A single turn carries every row of the set below to another of its rows. Some are shown first; where does it send the rows asked next?
K717: 2 -40 9 -11 -9 -3 -1 12 44 8 -21 7 -5 22 11 9 8 26 7 -8
K944: -21 -37 -18 30 -16 16 14 -3 9 1 -34 3 -42 -7 22 8 9 16 20 3
K293: -8 -21 -1 7 2 7 -2 -6 31 12 -42 -6 -7 2 17 6 -19 39 -5 11
K676: -21 -35 -4 24 -22 8 14 -8 9 -6 -24 -2 -46 -7 12 5 13 19 12 1
K116: -11 -19 -12 6 7 12 -11 -8 11 24 -46 -4 16 13 16 1 27 26 -19 2
K719: -9 -31 -8 8 -9 4 -16 -4 34 8 -39 -9 -12 21 19 6 -11 17 -7 28
K926: -6 -43 6 -4 -12 -8 -12 17 49 11 -25 11 -12 16 17 2 12 7 -4 1
K904: -10 -19 -11 37 -2 25 -8 0 1 -5 -28 28 -35 1 16 -5 33 25 14 17
K124: -14 -27 -19 22 3 -3 -21 -7 26 19 -43 10 10 21 20 0 23 12 -23 13
K512: -4 -10 -8 5 -8 -12 -3 21 21 16 -38 16 -3 14 31 -16 41 36 12 2
K761: -3 -30 7 -12 2 0 4 23 47 9 -27 11 -11 6 18 -1 8 29 9 -8
K501: -29 -16 -13 26 5 29 -5 -18 18 -6 -18 8 -30 -1 4 6 28 9 -5 -8
K591: -23 -41 -14 34 -16 13 10 -4 10 0 -26 -3 -44 -2 11 2 7 23 12 5
K748: -32 -19 -13 30 -1 24 -5 -13 19 5 -23 16 -26 -10 13 12 25 2 0 -18
K412: 0 -37 -7 30 -3 15 20 9 16 -5 -20 31 -30 -1 10 6 30 5 1 -11
K894: -14 -17 -5 41 -16 19 -13 9 2 4 -22 25 -36 2 15 -5 32 22 17 12
K439: 2 -14 4 -1 -15 1 -12 18 10 22 -40 11 2 17 25 -9 42 33 6 8
K56: -14 -10 -12 35 -15 25 -10 1 7 -2 -25 26 -38 3 25 2 25 21 20 8
K318: -4 -23 -9 9 -18 -14 -13 23 21 16 -42 10 -7 24 29 -9 36 9 6 20
K495: 9 -37 12 -15 -9 8 1 19 36 12 -24 10 -5 19 16 1 16 30 -3 -9
K709: -3 -38 -3 -4 -4 12 -1 -5 22 14 -40 -16 -7 14 16 5 -7 41 -6 11
K465: -11 -18 -14 16 9 1 -16 -7 13 24 -45 7 22 15 13 6 28 24 -9 7
K113: -3 -34 -9 32 -7 21 15 13 24 -5 -11 27 -32 10 8 6 22 6 1 -15
K440: -31 -17 -17 34 5 27 -4 -8 15 4 -22 6 -23 -3 3 7 28 -1 -5 -10
K659: 4 -16 4 2 -16 -12 -9 20 16 19 -37 15 3 21 22 -1 39 24 17 8
K626: -9 -32 -9 3 3 7 -9 -11 25 11 -39 -14 -1 18 11 11 -9 34 2 18
K337: -7 -39 -18 32 -2 22 11 5 26 -4 -17 35 -30 5 19 7 24 12 5 -19
K61: -11 -4 -18 21 8 1 -7 -10 19 18 -45 7 14 10 23 -1 21 32 -18 0

K337 goes to -> K944
K659 goes to -> K717
And these:
K501 goes to -> K904
K761 goes to -> K293
K439 goes to -> K495
K124 goes to -> K318
K113 goes to -> K591

